In the data rows, the value 50 means zero.
Every row has a hidden score. How much higher is the second row's score than the first row's in each pair? 15 means about the same, 30 much higher and 0 much lower. The score is a weighted sum of the row's numbers plus the product of two more (or one squared), each taken from its middle value.
70/64/36/42/33/77/55/52/53/50/55/37/48/32/67/48
46/50/40/31/14/61/58/61/76/65/58/47/57/20/42/47 >> 10
50/63/54/71/50/49/60/64/27/36/50/55/60/66/34/38
53/50/37/56/44/67/70/68/50/53/50/29/64/28/58/35 >> 16
46/53/52/53/50/43/40/58/40/50/56/61/40/56/36/47
56/26/50/59/64/46/30/54/53/69/53/65/49/41/50/59 >> 9
42/42/51/52/63/29/61/50/43/42/52/74/43/57/48/58
49/71/41/40/50/56/61/55/47/37/55/32/63/40/50/43 >> 11
52/28/50/44/50/59/60/56/63/63/62/47/48/40/62/47
48/68/50/57/50/36/34/41/36/36/41/50/41/73/35/46 >> 14
85/82/61/59/41/67/60/68/51/39/64/69/50/57/51/38
42/54/27/51/70/41/28/40/30/42/48/62/48/69/62/69 >> 21
37/50/50/71/46/50/60/60/50/29/56/56/68/62/35/40
71/42/60/47/39/58/36/43/47/52/46/37/51/47/50/73 >> 13
35/19/51/39/40/44/30/40/73/83/42/54/50/71/45/28
58/30/55/62/60/51/39/58/53/62/51/63/47/39/54/50 >> 13
41/42/75/54/65/46/50/59/50/78/29/51/44/60/36/15
27/14/56/54/39/50/50/42/78/50/40/50/43/73/44/26 >> 11
50/50/71/50/36/47/69/23/40/46/58/55/28/44/58/32
40/31/42/45/38/65/50/56/66/64/56/44/54/21/68/47 >> 14
40/43/74/53/64/46/51/50/88/78/29/50/46/61/36/50
65/40/49/46/72/40/27/48/46/65/51/59/39/61/51/50 >> 17
37/45/64/59/57/34/78/33/38/28/44/32/48/52/56/54
44/52/45/60/64/50/47/48/49/37/47/82/60/60/38/50 >> 5
57/34/53/48/59/45/42/61/51/51/43/54/50/50/50/78
54/50/40/49/67/33/21/34/38/63/46/62/47/68/50/62 >> 17
40/56/60/68/42/46/73/59/34/36/50/54/72/52/37/36
44/56/59/61/40/50/74/60/50/39/68/53/75/47/39/37 >> 16
32/53/62/70/62/31/69/27/37/41/58/68/54/59/57/38
50/81/45/47/55/68/64/50/43/42/50/41/55/36/59/28 >> 13
64/40/48/46/73/40/25/47/43/65/51/60/42/61/53/61
50/47/30/38/60/50/29/47/50/43/36/57/52/71/50/79 >> 16
68/49/51/51/40/72/59/48/65/59/61/30/36/50/66/42
60/55/37/38/27/82/50/58/67/64/52/32/45/30/57/39 >> 12
50/34/52/40/50/51/57/56/50/62/50/52/46/50/55/50
50/50/38/41/51/58/61/50/47/37/56/30/64/39/57/43 >> 17
37/24/56/60/55/20/41/25/37/52/33/49/49/72/47/84
55/47/33/35/31/47/50/30/71/57/37/73/54/29/54/52 >> 17
47/67/56/48/51/50/55/54/43/47/50/39/55/46/43/47
43/44/52/31/43/63/39/60/75/60/25/25/32/57/49/57 >> 18
50/66/56/68/50/50/60/64/29/40/56/53/55/68/33/50
69/38/75/73/31/54/71/45/36/43/52/47/42/39/48/53 >> 12
67/33/65/64/44/59/50/37/54/53/64/43/43/38/69/52
51/74/62/55/55/56/66/51/43/50/68/42/50/37/54/27 >> 18
36/34/52/32/52/50/43/38/50/67/51/44/35/41/54/45
50/58/36/38/50/82/50/58/65/60/52/36/48/29/57/41 >> 13
42/31/42/47/37/62/68/50/66/64/59/46/54/20/68/50
55/43/53/57/50/39/33/54/40/54/50/73/47/51/45/64 >> 13
57/47/50/37/28/47/43/30/70/50/39/73/54/29/55/51
58/40/49/45/60/45/40/60/45/47/41/55/50/58/49/79 >> 12
52/23/64/56/57/39/45/53/50/54/49/53/44/46/48/76
37/62/63/69/50/38/61/44/36/35/63/68/63/53/42/34 >> 20
35/53/55/49/50/36/27/37/39/59/44/53/81/43/49/75
53/25/48/43/44/65/56/57/67/64/61/42/49/44/63/46 >> 17
41/49/41/60/73/34/27/39/29/49/46/63/45/69/59/69
54/82/46/46/54/67/63/59/43/43/69/40/55/37/61/28 >> 14
51/36/46/31/50/65/47/45/64/65/54/39/58/56/63/50
70/63/36/43/33/50/56/53/53/50/55/36/48/32/64/48 >> 16
31/34/50/30/53/53/33/38/70/65/33/42/35/44/55/49
42/50/50/52/72/40/25/40/30/44/46/61/47/71/62/69 >> 13
56/28/52/60/64/45/30/54/52/69/52/65/48/40/51/60
38/55/53/59/68/26/47/51/48/36/49/76/56/64/38/54 >> 18
56/35/51/52/53/42/41/61/49/50/42/65/50/49/45/74
70/53/55/46/54/59/64/57/50/57/60/37/50/64/50/47 >> 15
50/40/16/64/39/25/58/31/49/50/32/68/81/47/33/58
52/52/40/56/73/59/57/64/53/54/50/42/33/50/62/42 >> 4
44/50/48/60/57/33/34/45/50/35/50/58/41/66/32/45
32/75/50/41/68/54/51/38/35/18/63/36/53/61/70/40 >> 16
55/50/80/72/30/62/63/50/70/67/66/49/46/26/32/41
56/38/48/35/52/46/39/53/57/58/53/43/43/57/47/66 >> 17
45/57/54/69/50/24/43/43/42/27/41/65/42/59/26/44
65/49/62/47/31/44/56/43/58/51/54/78/49/29/42/44 >> 12
34/32/64/36/40/54/68/73/75/65/61/44/30/74/37/38
44/62/43/64/51/35/34/42/35/27/40/62/48/71/34/48 >> 4
57/34/51/61/62/43/29/53/49/68/50/71/51/40/51/60
52/78/55/53/50/62/63/56/44/50/70/39/53/35/58/27 >> 16
37/53/56/67/49/50/50/58/26/50/57/53/60/64/50/44
50/76/37/42/51/61/64/57/39/27/50/33/55/45/60/41 >> 14
69/46/67/66/31/60/70/45/38/44/56/45/44/34/53/50
50/41/75/60/32/57/60/54/51/57/66/45/34/36/39/45 >> 18
56/32/53/61/63/45/30/54/50/70/51/68/51/40/51/61
65/45/57/52/34/70/56/57/59/62/50/35/37/31/52/40 >> 12
47/76/48/48/58/66/61/59/41/34/69/41/58/50/61/30
33/49/56/67/43/48/65/55/32/32/59/61/74/54/38/50 >> 14
50/64/37/43/31/76/57/53/55/50/50/39/46/32/64/47
74/55/42/51/37/75/50/41/60/56/49/50/47/44/71/50 >> 19
61/40/48/52/69/42/29/48/38/57/49/64/44/57/57/69
58/66/58/44/45/48/50/58/45/35/54/50/50/49/38/37 >> 16
50/69/51/45/48/51/58/55/46/50/52/50/57/45/47/43
49/48/28/37/59/50/50/47/42/43/36/59/54/71/50/78 >> 21
63/51/43/45/42/78/53/52/69/50/54/22/37/44/68/42
37/26/62/70/57/19/40/0/31/60/28/42/49/71/53/50 >> 20
58/31/70/67/40/57/71/70/61/60/71/50/49/30/47/50
25/69/37/52/69/52/45/34/50/15/56/38/54/65/50/47 >> 19
67/46/51/0/47/66/68/43/65/57/78/25/20/45/44/26
45/55/57/61/47/52/71/58/28/34/60/53/50/62/44/50 >> 13
47/50/55/50/53/30/49/50/40/26/46/57/37/57/31/40
46/74/42/44/53/63/61/50/38/27/61/50/56/43/62/50 >> 13
54/27/51/48/47/50/47/37/62/64/38/47/34/54/42/47
58/57/59/35/58/48/46/52/62/64/65/49/32/54/45/40 >> 19
63/47/50/0/49/67/74/58/66/58/76/27/23/47/39/27
51/43/18/50/43/25/59/32/50/50/50/64/78/50/33/57 >> 15
44/53/44/57/64/29/47/51/48/34/50/80/60/63/40/55
45/78/47/47/57/67/62/60/40/34/69/50/59/34/61/31 >> 15
52/81/46/47/54/50/64/59/42/42/69/42/55/37/61/27
30/50/54/69/58/36/50/30/37/34/57/72/62/57/53/43 >> 13
42/57/31/47/62/45/39/42/29/35/56/53/46/66/63/62
50/46/31/37/50/39/29/48/50/43/37/56/52/70/52/81 >> 14
29/71/32/45/69/53/48/36/34/15/62/37/54/63/68/50
56/73/50/58/44/64/50/68/60/50/49/50/67/25/55/34 >> 7
74/53/68/61/55/44/66/41/50/61/59/45/13/59/52/32
51/42/17/61/40/25/59/31/50/50/31/66/79/48/32/57 >> 27
42/63/34/37/50/46/63/39/40/20/52/34/58/58/62/50
61/57/37/37/27/83/50/58/66/62/53/32/46/30/58/50 >> 8
44/51/48/51/50/47/58/42/36/44/53/77/73/44/42/45
62/50/50/48/55/61/59/63/44/49/74/42/41/43/50/50 >> 18
67/62/34/39/23/50/53/50/50/54/53/41/49/50/59/41
48/21/42/41/40/72/48/51/70/66/43/34/59/42/73/50 >> 20
33/57/39/41/57/43/59/50/38/18/52/36/58/58/58/56
65/61/34/39/27/81/49/58/58/58/55/38/52/27/58/42 >> 10
64/69/62/43/56/41/50/51/47/57/67/53/39/66/40/33
73/30/95/85/49/50/67/63/47/40/42/52/40/58/27/67 >> 1
59/53/37/40/31/83/48/60/66/65/56/29/43/31/58/39
50/22/39/42/43/75/46/52/66/66/45/33/60/40/73/53 >> 20
46/65/48/60/55/32/35/44/39/33/42/62/42/65/31/44
46/50/48/50/62/23/46/49/50/38/46/82/60/60/36/54 >> 16
41/50/75/53/63/45/51/57/89/78/29/51/45/60/34/16
47/76/46/48/54/66/62/60/50/35/50/42/58/35/61/28 >> 14
54/40/54/53/56/39/35/58/44/54/44/67/48/53/41/69
45/67/53/76/70/43/57/41/26/32/43/62/44/66/56/41 >> 18
52/81/46/47/55/67/62/50/43/41/70/39/50/37/60/27
46/55/58/57/38/53/74/61/50/41/69/55/76/43/40/39 >> 14
34/56/43/40/63/34/21/35/29/49/45/60/59/61/54/50
44/50/46/49/53/54/69/57/42/50/54/37/59/38/57/47 >> 14
62/52/63/57/38/51/42/42/44/60/46/37/62/39/52/65
33/58/54/71/65/37/58/33/29/33/48/67/51/64/56/43 >> 20
50/43/22/50/42/25/60/34/52/54/28/61/50/49/35/56
45/44/35/21/25/65/42/50/73/58/36/38/45/43/48/58 >> 6
83/90/56/58/48/65/64/79/56/41/58/65/34/50/49/40
66/43/62/52/50/38/54/43/65/62/53/47/21/54/47/39 >> 18
50/39/14/66/38/50/50/50/48/45/33/69/50/47/31/58
50/77/47/47/56/67/62/59/39/32/70/41/58/33/62/30 >> 10
49/48/34/50/22/65/41/55/72/57/36/43/47/41/46/59
42/61/55/69/65/38/58/50/29/38/49/67/48/66/55/41 >> 14
34/60/58/71/50/37/57/36/50/37/50/72/63/51/47/37
62/37/51/44/55/51/56/52/56/59/63/48/44/54/61/52 >> 15
53/37/52/59/63/37/27/45/42/67/52/68/50/49/50/50
35/24/44/50/42/34/47/29/65/73/26/42/56/54/35/40 >> 18
55/55/51/47/44/50/42/31/69/51/24/63/39/44/58/57
40/56/54/70/41/48/65/58/29/29/58/57/50/61/35/39 >> 6
50/74/51/48/56/65/65/56/41/50/67/42/58/36/50/32
40/30/37/38/46/34/45/31/62/73/26/50/60/53/37/46 >> 19
51/35/52/0/47/60/48/53/65/71/75/43/30/61/37/25
58/25/82/63/43/43/57/19/50/55/50/38/42/35/59/67 >> 3
49/39/50/50/38/50/60/50/63/60/52/46/60/25/73/54
50/55/29/52/67/42/33/39/30/39/51/60/46/69/63/50 >> 15
58/40/49/45/60/44/40/61/47/48/41/54/46/57/50/78
32/33/55/32/55/53/30/40/71/66/28/41/33/48/55/50 >> 19
51/55/50/53/74/62/58/67/55/54/64/41/32/44/64/40
50/50/57/68/50/51/59/64/29/39/55/50/59/66/34/38 >> 12
50/53/54/36/37/64/44/60/76/50/33/35/33/54/50/50
53/49/38/49/66/50/20/35/38/60/47/65/49/66/52/63 >> 14
52/18/68/59/55/50/46/50/52/56/50/52/42/44/50/75
40/61/30/38/53/48/64/41/39/18/55/50/62/54/63/51 >> 22
52/48/40/53/58/40/23/43/41/61/50/76/54/53/50/61
58/51/37/40/34/50/50/60/67/66/55/26/44/31/59/39 >> 15
41/30/45/8/51/51/33/48/64/80/52/54/47/69/40/25
31/56/54/72/56/36/58/31/38/35/58/76/66/53/49/50 >> 7
40/60/50/48/73/28/43/50/50/50/49/50/53/66/43/55
61/31/84/71/35/57/70/77/65/60/73/42/42/42/34/51 >> 17
51/74/39/56/46/50/70/68/64/57/50/28/64/29/59/34
59/50/45/42/39/42/50/34/56/50/52/72/50/36/53/49 >> 13
55/30/58/52/55/40/50/57/51/60/45/64/50/47/39/69
30/58/67/66/51/44/61/47/33/29/66/73/61/49/50/33 >> 23
26/13/57/57/39/41/30/41/79/87/37/58/44/74/44/27
52/49/41/43/32/74/56/57/65/64/50/36/47/21/60/40 >> 13
59/48/55/0/50/67/50/66/67/58/75/27/24/47/37/27
39/58/52/69/43/49/50/60/28/30/57/57/68/62/34/40 >> 3
72/49/65/57/56/42/62/41/67/61/57/46/15/57/50/35
63/50/42/45/43/79/53/52/69/63/53/22/37/45/69/42 >> 18
39/35/42/25/37/64/45/54/72/60/37/50/38/47/55/58
48/22/50/41/50/73/49/51/68/65/47/35/57/41/50/51 >> 14
53/31/56/46/54/42/39/59/56/57/46/57/48/51/41/70
42/43/73/52/50/45/50/59/89/78/30/50/44/60/37/15 >> 17
64/58/37/41/32/80/53/57/63/58/55/33/43/31/61/42
35/55/53/60/50/50/44/48/36/21/48/56/40/63/35/49 >> 15
40/42/75/52/62/46/50/59/90/78/30/50/45/60/35/14
53/19/67/50/57/38/44/51/52/55/50/51/42/45/48/76 >> 12
55/35/50/57/62/38/28/50/44/67/53/67/47/49/50/61
45/45/52/31/43/63/37/59/74/61/27/26/34/57/50/59 >> 14
55/50/48/50/42/37/52/33/47/43/56/75/55/42/49/49
45/70/45/57/60/36/32/43/36/34/41/55/41/73/36/47 >> 16
41/42/73/52/65/45/51/58/88/78/30/50/46/61/36/16
51/73/50/65/72/50/50/75/47/31/68/49/50/43/48/34 >> 22
41/42/72/51/63/46/50/58/89/78/29/49/45/62/36/16
69/47/74/67/35/41/59/24/49/55/61/67/37/38/50/34 >> 12
48/69/47/56/59/36/34/42/37/37/40/57/39/73/37/48
39/58/40/69/64/50/36/42/22/50/37/50/58/85/59/64 >> 16
68/43/66/55/33/66/61/55/56/60/69/40/35/34/46/42
50/50/34/44/52/59/68/58/43/30/52/30/57/46/62/45 >> 21
44/75/42/48/55/66/63/56/38/26/68/44/57/40/62/31
47/50/48/49/57/65/63/58/41/38/68/40/57/35/50/30 >> 15
48/50/42/52/75/33/22/37/34/58/47/50/44/70/57/66
43/60/48/52/53/52/67/57/40/30/52/38/60/41/55/49 >> 14
51/50/39/50/30/50/56/60/69/66/54/31/41/25/56/35
41/54/50/35/60/36/18/35/30/54/50/58/63/50/54/74 >> 13
52/74/51/64/73/45/59/76/47/31/69/50/52/44/50/33
54/31/56/42/56/50/38/60/59/56/46/53/47/52/43/70 >> 4
45/49/50/59/56/39/23/43/38/55/51/79/59/51/51/64
51/76/36/34/50/59/55/50/55/58/53/19/58/49/50/38 >> 16
